128 stands for zero in the data rows.
Here are some points:
142 124 116 107 100 114 146 154 143 166 145 106 122 138 114 105 116 121 146 112 113 87
131 115 113 128 142 119 106 102 127 136 147 130 122 139 158 152 119 135 101 143 116 143
127 115 94 124 125 113 117 111 161 184 140 96 113 168 115 138 118 119 113 134 123 124
135 148 135 131 123 137 129 132 124 109 143 127 127 114 116 126 134 111 148 127 127 114
128 77 87 78 117 114 97 121 163 179 206 61 121 185 148 122 133 91 126 105 104 42
182 171 159 97 123 164 117 127 103 52 183 162 136 37 136 92 129 139 196 143 103 117
72 105 121 154 137 108 147 122 136 170 60 132 120 157 104 130 122 144 97 137 156 189
104 114 106 149 131 103 130 111 151 201 99 102 104 180 98 145 113 113 90 139 128 142
113 121 143 128 120 126 144 133 124 133 115 127 140 109 124 116 136 152 153 127 135 143
133 116 89 127 121 125 107 116 166 170 150 92 111 174 105 125 111 97 112 116 119 82
172 162 174 99 121 141 145 161 98 74 150 154 129 43 148 92 148 118 182 121 97 100
172 162 182 108 126 152 130 136 78 40 175 145 163 57 159 126 156 140 181 134 125 125
160 131 162 91 144 158 96 106 111 51 186 154 143 82 194 154 146 131 129 124 104 112
116 79 76 114 118 107 106 115 171 193 150 84 110 175 130 122 118 103 100 127 122 94
137 139 143 126 134 130 115 110 109 119 146 125 121 109 134 145 120 124 131 152 127 148
158 127 112 110 129 118 115 123 137 133 166 110 128 126 124 135 133 121 132 133 105 114
93 105 95 150 128 114 138 130 161 189 77 108 126 189 112 138 111 114 83 118 147 136
138 103 94 74 100 125 133 157 150 162 165 89 98 140 124 83 129 83 167 101 106 16
159 141 140 115 135 137 105 120 118 106 176 125 127 120 165 138 135 105 126 129 106 98
155 118 131 112 136 130 104 114 147 134 177 116 125 124 158 132 129 129 132 126 99 111
115 138 132 149 117 125 177 157 136 167 58 137 112 99 85 108 102 161 150 134 122 157
147 121 130 129 169 129 69 84 106 94 179 129 139 151 164 170 140 116 97 150 147 154
137 165 158 146 123 142 157 152 92 81 98 163 158 78 102 107 124 149 166 137 131 158
137 108 123 122 159 125 68 70 126 97 197 130 140 172 193 177 138 121 74 138 135 128
137 111 103 94 95 131 141 161 150 160 129 99 96 127 100 75 122 88 165 113 96 47
147 100 98 99 127 114 85 104 139 142 226 82 129 173 167 159 147 105 116 129 135 93
102 110 133 133 144 118 117 115 116 113 123 138 141 156 151 156 140 140 90 130 149 163
99 93 112 130 138 106 101 95 141 143 135 116 122 163 155 161 143 123 84 142 131 161
132 115 121 108 98 114 157 167 144 165 117 106 101 120 100 89 130 106 147 103 109 66
135 162 158 148 129 141 137 127 117 101 99 165 133 92 109 124 118 144 129 140 139 144
137 129 125 123 158 129 78 68 121 113 196 113 135 162 173 180 131 113 80 148 142 134
150 149 125 129 124 119 140 127 132 128 140 125 129 126 111 134 135 115 126 122 113 127
140 118 113 130 144 124 85 92 139 142 165 102 113 163 145 160 124 97 94 136 137 112
122 137 129 150 152 126 85 84 133 123 129 143 123 168 133 172 126 107 61 149 156 139
148 146 117 132 105 136 176 150 150 169 106 118 117 93 68 87 102 142 179 133 99 112
95 97 106 139 147 121 84 89 132 149 136 113 115 198 137 173 123 108 63 130 164 127
122 100 84 112 116 102 110 115 152 176 157 77 110 182 119 144 131 78 94 119 131 71
124 102 125 113 118 119 129 140 139 134 141 109 121 126 131 104 128 130 152 119 120 102
148 151 127 114 99 146 154 159 141 157 135 117 110 86 89 83 107 115 170 114 105 73
126 153 153 150 135 136 153 137 120 109 82 172 131 97 125 146 123 168 124 136 134 186
114 116 104 138 159 116 78 84 130 117 150 130 139 180 159 170 148 101 66 147 161 144
107 118 137 128 126 116 137 144 112 122 102 151 130 134 144 130 146 133 126 120 139 133
150 114 127 93 140 129 84 103 127 82 219 130 143 139 192 157 156 98 112 126 123 99
125 96 76 116 101 118 137 150 177 199 139 99 97 165 112 113 107 97 104 103 99 56
145 149 144 134 130 143 124 122 117 109 139 128 129 112 140 128 122 129 128 134 127 119
129 144 148 141 112 133 179 163 128 127 69 158 135 88 92 97 108 165 145 116 116 130
94 113 72 154 123 99 151 131 178 222 52 98 98 198 59 135 111 97 78 127 138 125
150 132 120 95 95 142 148 167 142 147 156 106 113 90 109 61 106 115 193 113 93 52
167 121 142 93 142 139 101 104 119 97 213 122 139 98 183 145 141 133 142 142 90 109
110 125 133 155 153 130 104 103 124 103 120 142 148 169 160 175 129 139 65 140 166 174
99 118 129 149 152 143 93 94 117 109 123 156 142 157 155 141 120 126 76 134 150 139
112 139 145 144 145 129 131 136 105 100 108 156 129 109 147 146 142 127 112 130 143 160
160 131 117 95 107 134 134 147 135 132 160 111 123 127 116 105 142 109 157 119 119 79
187 154 141 99 131 155 95 117 116 74 211 139 135 94 158 120 133 103 158 135 115 89
141 130 150 110 151 129 105 109 98 75 178 140 136 101 181 150 158 143 146 141 126 156
126 123 140 111 134 139 107 116 111 95 170 119 150 116 170 132 145 136 149 130 139 128
173 143 134 99 95 140 149 152 109 97 164 126 135 65 110 84 146 122 198 114 97 81
123 77 74 85 109 109 124 145 166 187 166 66 89 169 128 95 138 77 140 113 107 63
106 104 90 150 123 112 144 139 165 197 70 106 105 169 86 132 99 134 107 135 126 131
122 165 131 158 108 126 186 161 141 160 50 133 122 105 58 96 101 144 149 131 132 142
125 161 180 158 157 143 126 123 78 54 113 173 166 100 148 150 142 167 115 140 152 203
114 87 94 124 131 115 94 110 130 151 165 88 122 179 151 144 138 100 97 121 129 109
158 144 144 110 112 135 147 148 102 95 176 121 152 78 129 104 161 146 188 116 105 117
129 90 95 102 121 110 95 108 145 157 205 71 125 171 148 144 149 98 121 119 128 98
124 156 137 139 109 128 195 177 138 170 43 148 103 72 56 79 102 145 165 125 116 131
146 153 149 119 114 135 140 147 117 90 128 154 141 81 124 109 121 143 168 119 119 133
166 179 172 136 144 151 119 127 75 29 141 168 164 72 143 138 152 151 141 144 147 168
103 114 94 147 133 123 100 100 158 175 109 117 103 188 133 151 111 100 80 135 140 124
156 104 103 96 139 120 78 112 133 101 210 113 124 153 180 145 163 89 120 126 119 81
147 165 179 128 141 145 132 142 79 38 147 173 150 58 169 138 157 135 136 135 135 139
121 132 154 122 124 124 159 152 113 101 102 143 143 87 130 105 135 161 160 119 113 139
Here are 24 more points, each followed by its number:
134 106 103 99 97 124 153 151 150 165 147 92 113 118 113 89 129 126 162 104 100 67 0
136 85 80 99 111 108 106 117 156 163 208 55 121 176 146 126 144 98 135 124 123 84 1
156 146 140 110 120 145 120 125 115 90 166 128 131 104 136 122 128 128 168 137 129 121 2
144 133 150 117 123 130 129 144 111 113 138 137 126 104 145 128 146 122 139 118 114 91 3
114 149 141 150 137 143 140 126 124 109 61 184 134 121 116 130 117 155 112 136 139 168 4
107 107 138 149 162 133 87 88 109 84 130 142 138 180 184 179 144 107 76 135 174 167 5
115 132 117 152 105 122 165 139 153 192 65 109 107 118 57 102 92 126 141 134 127 137 6
114 107 119 140 144 141 88 105 128 127 141 132 127 175 150 149 117 111 86 137 147 110 7
117 104 131 135 169 122 77 75 114 100 169 142 134 167 181 188 149 133 76 153 152 167 8
126 168 135 150 112 142 167 166 128 138 69 133 128 98 72 97 101 149 144 120 130 134 9
138 128 151 118 142 135 132 137 104 82 143 156 141 93 154 126 138 147 148 128 121 137 10
131 143 142 152 156 125 109 84 106 103 143 147 140 133 151 174 144 157 98 157 143 186 11
127 156 170 162 135 139 151 126 87 64 94 170 161 86 138 136 146 154 143 143 150 193 12
140 90 99 101 124 121 83 106 143 135 232 87 132 171 170 159 152 101 110 128 135 92 13
127 105 112 107 134 126 88 116 135 124 161 112 117 166 158 137 144 98 117 124 129 94 14
120 157 174 158 169 137 102 100 89 85 120 163 140 114 149 175 139 153 107 154 148 203 15
112 143 150 141 132 136 159 154 115 114 72 167 137 105 125 120 109 162 129 120 130 151 16
116 116 109 135 139 128 105 110 130 139 134 126 116 153 122 131 117 118 113 138 145 124 17
117 155 141 154 110 126 197 165 150 166 39 138 111 90 59 87 106 160 166 119 122 156 18
129 101 106 110 130 107 94 105 139 147 174 90 118 174 145 152 145 92 103 121 128 112 19
94 113 97 151 145 88 131 124 143 153 79 129 119 175 109 146 137 119 84 137 145 154 20
141 113 122 114 145 119 68 88 131 98 209 130 136 174 203 183 154 122 77 148 142 135 21
130 138 141 111 99 144 154 160 132 135 118 121 133 97 106 78 115 145 197 109 115 113 22
173 172 164 96 124 144 152 157 110 88 171 143 123 38 134 97 147 143 196 121 84 102 23
Which of these numbered points is nearest to each point below, ignoring the 3 directions in which the first points spread most? Its number follows each.
120 139 140 150 142 126 135 124 128 118 85 169 130 114 129 149 113 164 97 145 139 198 > 21
132 113 119 112 119 127 142 151 135 146 142 112 113 113 114 95 129 118 157 128 120 94 > 8
135 156 167 149 137 142 143 143 108 93 95 160 150 96 132 136 123 174 126 133 139 179 > 21
117 156 120 165 108 124 183 144 141 175 36 140 126 113 61 113 91 164 145 139 129 180 > 11
92 118 102 156 130 116 129 115 151 179 86 110 106 175 96 151 106 120 87 141 151 157 > 2
127 114 80 138 104 121 142 154 160 182 113 103 116 164 80 104 114 95 116 118 132 98 > 9
169 161 180 103 130 147 123 153 81 50 175 161 140 60 164 121 167 137 156 123 109 106 > 3
155 135 123 98 119 138 141 140 137 142 155 115 103 98 127 105 120 105 153 121 93 89 > 23
124 134 147 142 144 117 126 125 110 111 114 141 131 126 147 139 140 132 106 131 137 140 > 3
102 132 137 151 111 129 175 164 124 140 51 147 135 125 91 93 112 145 151 107 143 145 > 5
146 154 171 126 144 138 136 121 122 83 132 171 152 73 147 131 132 166 158 131 105 165 > 18
111 161 174 170 145 135 143 118 86 88 71 168 151 98 138 137 135 176 112 144 155 216 > 0
120 150 161 143 158 134 109 118 80 53 146 156 161 103 176 149 154 147 132 134 149 181 > 12
130 114 115 131 151 114 80 86 127 142 169 102 112 187 150 191 131 106 83 138 135 146 > 15
143 137 117 120 90 128 166 154 140 180 122 102 100 101 76 89 108 134 162 129 102 93 > 11
110 121 130 141 127 150 124 125 133 136 101 138 134 147 119 124 98 123 105 132 145 125 > 7
107 119 114 158 161 108 87 84 130 128 120 134 132 192 147 186 138 118 56 147 161 180 > 19
117 126 122 152 148 126 98 90 130 123 126 128 127 168 136 170 119 131 88 153 144 175 > 2
152 120 108 107 133 126 104 114 150 123 171 144 117 131 144 119 133 105 123 131 106 85 > 4
147 127 170 92 149 147 84 112 94 43 217 137 156 114 199 142 157 136 162 118 128 126 > 22
107 113 104 137 135 114 112 107 144 169 119 97 118 186 113 150 129 94 89 130 150 133 > 19
92 117 121 158 140 104 145 121 126 129 76 156 132 132 110 127 143 151 114 146 155 186 > 20
119 141 163 154 139 136 122 117 102 74 100 160 156 117 152 149 136 162 108 134 156 182 > 0
126 152 133 131 99 143 183 159 134 137 77 132 133 89 84 97 108 151 163 117 107 124 > 0
142 120 158 119 146 131 101 118 95 76 166 131 135 117 178 143 157 109 114 134 124 118 > 3
137 127 140 108 126 126 146 140 137 140 129 125 117 112 123 115 125 116 133 128 98 108 > 23
136 164 167 141 126 148 139 135 98 86 128 142 142 88 126 120 123 154 153 127 147 168 > 2
146 108 109 103 114 113 138 137 141 144 155 109 130 132 128 129 136 124 146 119 105 100 > 0
118 168 171 151 147 157 159 138 117 100 47 203 132 87 110 132 117 172 130 134 136 188 > 4
151 101 107 97 132 127 73 102 133 137 226 90 118 164 176 138 139 93 119 120 122 61 > 17
130 129 117 153 146 123 107 92 130 128 128 132 132 155 130 171 122 145 89 155 155 185 > 11
124 134 157 148 134 131 157 145 100 91 83 156 138 96 133 127 139 134 130 122 126 146 > 3
144 158 158 120 129 143 149 143 108 85 129 168 157 79 160 115 134 158 147 121 106 132 > 16
101 166 144 181 135 117 163 131 112 106 46 179 152 75 89 112 134 168 133 138 141 211 > 20
120 127 154 135 138 147 126 125 103 103 127 141 147 111 152 129 136 150 143 127 146 163 > 22
101 122 120 165 140 113 130 116 130 135 67 137 143 162 128 163 127 145 89 142 152 199 > 12
106 108 104 120 125 115 127 130 141 145 110 125 110 156 120 116 133 101 116 122 130 90 > 14
94 119 103 151 118 123 152 127 159 182 43 146 114 149 88 125 101 127 99 132 130 133 > 4
92 154 131 171 107 126 196 178 121 155 5 132 134 105 42 88 103 154 158 116 142 169 > 12
136 148 130 136 99 138 166 159 142 131 72 155 127 89 80 91 108 144 156 120 116 120 > 4
106 145 137 158 129 116 133 112 119 102 89 156 145 127 119 140 134 135 103 142 155 172 > 12
111 141 131 153 130 130 152 125 136 140 73 152 143 128 99 136 123 149 115 127 138 170 > 18
122 146 131 150 101 120 186 158 147 188 51 113 107 105 45 88 91 138 157 132 119 135 > 6
134 96 90 100 90 122 141 173 168 194 157 76 116 166 107 96 107 104 134 92 106 38 > 16
148 152 136 118 94 138 199 180 137 171 102 110 115 69 65 71 103 146 208 119 96 110 > 11
153 148 137 140 154 147 99 91 121 110 157 134 134 110 148 159 126 126 113 153 130 139 > 6
132 109 132 117 133 127 106 118 130 114 171 122 129 148 165 144 145 130 106 126 131 118 > 0
159 135 118 107 100 140 165 170 151 167 124 109 112 85 92 78 115 137 183 111 79 93 > 18
137 89 93 91 94 113 118 152 156 179 150 85 94 156 114 106 129 80 127 105 105 37 > 3
